Look-ups in named tables: a row name and a column name give one cell, copied from the table.

midofad
         vokik  zezamo  rul  tavomon  vire
ros        200     197  150       85   153
gat         73      62  210       57   224
rupobo     174     145   64      180    50
lidu       173     115  216       44   218
fitob      113     102  114      148   110
bavore      18      95   56      194    61
foto       137     120  173       84   178
gekevu     111      34  150      110   144
gino       153     197  122      123   124
pavofik    164     233   56      175    46
peg        205     143  120      125   105

foto, vokik -> 137
gino, zezamo -> 197
ros, rul -> 150
gekevu, vokik -> 111
pavofik, vire -> 46
gino, vokik -> 153
rupobo, vire -> 50
peg, vokik -> 205
lidu, tavomon -> 44
fitob, zezamo -> 102

rakob =
|  | zomu | tekuz | gigom | gifef | busogug | dadagek | zuvol |
|---|---|---|---|---|---|---|---|
| fevi | 122 | 107 | 208 | 53 | 231 | 133 | 107 |
| nedip | 209 | 207 | 136 | 154 | 58 | 124 | 148 |
| gat | 71 | 41 | 50 | 75 | 138 | 142 | 133 |
| kub | 209 | 68 | 30 | 178 | 118 | 117 | 155 |
| nikizu | 75 | 139 | 216 | 150 | 185 | 104 | 90 |
| zel | 17 | 45 | 44 | 90 | 223 | 36 | 94 |
| torefun | 64 | 91 | 100 | 196 | 37 | 68 | 111 |
| piz | 207 | 75 | 44 | 91 | 237 | 143 | 172 |
| mir | 211 | 177 | 30 | 156 | 103 | 138 | 186 |

What is the dadagek of fevi in rakob?
133
What is the gigom of nikizu in rakob?
216
What is the gigom of zel in rakob?
44
What is the gifef of nikizu in rakob?
150
What is the zomu of mir in rakob?
211
What is the gifef of mir in rakob?
156
What is the dadagek of mir in rakob?
138
What is the zuvol of kub in rakob?
155
What is the zomu of zel in rakob?
17
What is the gifef of torefun in rakob?
196
What is the zuvol of torefun in rakob?
111
What is the busogug of mir in rakob?
103
What is the busogug of kub in rakob?
118
What is the gifef of piz in rakob?
91
What is the zomu of kub in rakob?
209
What is the busogug of fevi in rakob?
231
What is the zuvol of zel in rakob?
94

gib =
	pab	fen	vuda	liv	ver	rume	tup
kiv	44.118	39.605	30.261	58.698	64.409	44.938	68.830
nosul	51.876	35.966	19.484	80.744	49.961	20.433	65.013
pase	37.091	36.252	29.586	67.411	17.692	22.339	65.692
ripopav	37.847	50.524	27.326	60.406	35.920	42.900	43.537
beg	70.730	46.175	56.127	41.237	30.813	26.635	44.460
sisomes	72.763	53.413	59.641	54.156	33.342	49.094	44.111
von	62.560	34.906	49.313	42.599	48.500	52.838	65.446
piz	13.844	48.529	31.609	52.656	63.566	65.711	54.537
maravik	72.419	34.855	66.631	54.725	27.942	34.508	69.929
petoz	43.316	50.789	18.462	52.631	31.617	49.625	46.868
muruzoz	29.455	49.555	19.961	70.893	48.321	43.470	56.920

What is the ver of maravik in gib? 27.942
What is the liv of sisomes in gib? 54.156
What is the ver of piz in gib? 63.566
What is the fen of von in gib? 34.906
What is the rume of maravik in gib? 34.508
What is the rume of ripopav in gib? 42.900
What is the vuda of piz in gib? 31.609
What is the fen of petoz in gib? 50.789
What is the ver of kiv in gib? 64.409
What is the tup of petoz in gib? 46.868
What is the liv of beg in gib? 41.237
What is the liv of muruzoz in gib? 70.893
What is the tup of muruzoz in gib? 56.920
What is the tup of ripopav in gib? 43.537
What is the vuda of kiv in gib? 30.261
What is the pab of kiv in gib? 44.118
What is the fen of ripopav in gib? 50.524
What is the liv of piz in gib? 52.656
What is the vuda of von in gib? 49.313
What is the liv of von in gib? 42.599
Which row has the largest rume? piz

kag.csv
,sikitus,dup,luno,migu,ziris,pifebu
sem,-213,-304,-237,-218,-203,341
kunu,46,3,-399,-175,-374,344
rodad,-186,-293,-180,-234,-199,397
zir,22,58,-792,-69,-544,110
debi,-27,-38,-678,-127,-455,155
rin,82,73,-653,-120,-491,202
gesudad,14,-82,-54,-256,-233,559
givof,-50,-108,-372,-188,-323,325
morolo,46,24,-470,-165,-419,301
nem,9,-56,-246,-212,-287,418
mab,-43,-77,-481,-155,-367,281
pumele,-40,-74,-466,-159,-376,275
vatoz,-112,-216,-240,-229,-240,377

givof, sikitus: -50
zir, pifebu: 110
givof, pifebu: 325
givof, dup: -108
sem, migu: -218
vatoz, ziris: -240
kunu, pifebu: 344
rodad, sikitus: -186
morolo, luno: -470
kunu, luno: -399
vatoz, dup: -216
givof, luno: -372
nem, migu: -212
pumele, dup: -74
vatoz, pifebu: 377
Which row has the largest ziris? rodad

meniri:
        sud  feluv  dobani  bafatu  vani  lagaz  dezo  gos
manege  137    145      37     150    11    110   120    5
fet     129     18     180      80    86     50   144  118
bul      36     79     130     145    41     92   176  122
nov      99     61     176      64   149     89   150  176
nututa   89     74     177      51    96     57   161  173
vimav   137    168      95      38   185     41    32  157
daluf    86    189     107      83   183     61    38  111
sokom    33     35     184      27   170    125   165  170
mus     133    170      68     154   151     78    40   74
gusos   159    182     110      25   196     46     8  145
kozu      8    167       8     175    30    186   177  103

sud of kozu = 8
feluv of sokom = 35
bafatu of kozu = 175
dezo of gusos = 8
lagaz of nututa = 57
gos of nov = 176
dobani of kozu = 8
bafatu of gusos = 25
dobani of nov = 176
sud of gusos = 159
lagaz of vimav = 41
dobani of sokom = 184
gos of kozu = 103

bozil.tsv
	fubu	rolut	gakasot	nimapes	mezogol	gebuvu
dapup	5.1	5.6	4.6	3.4	5.3	7.9
zot	7.6	3.9	8.5	7.6	6.2	5.0
pozokom	2.8	5.4	2.7	2.0	6.9	7.3
nurafi	8.0	7.4	4.7	5.5	6.9	5.4
bez	3.6	5.1	3.2	3.8	6.5	8.0
suz	2.3	3.3	4.2	5.1	3.5	1.5
gur	5.9	5.1	2.9	5.2	3.0	1.8
lakud	4.0	4.0	5.4	4.3	4.3	1.5
vota	5.0	4.1	1.4	5.2	2.5	1.8
bola	6.7	4.0	6.8	7.9	2.6	3.9
morutu	5.0	5.7	7.9	2.0	6.5	7.1
kigoza	7.9	7.4	4.3	3.6	8.0	7.3
ronomen	6.4	4.0	6.4	6.9	4.2	5.4

What is the rolut of dapup in bozil? 5.6
What is the gebuvu of suz in bozil? 1.5
What is the gebuvu of nurafi in bozil? 5.4
What is the nimapes of lakud in bozil? 4.3
What is the fubu of kigoza in bozil? 7.9
What is the nimapes of morutu in bozil? 2.0
What is the rolut of suz in bozil? 3.3
Which row has the largest gebuvu? bez

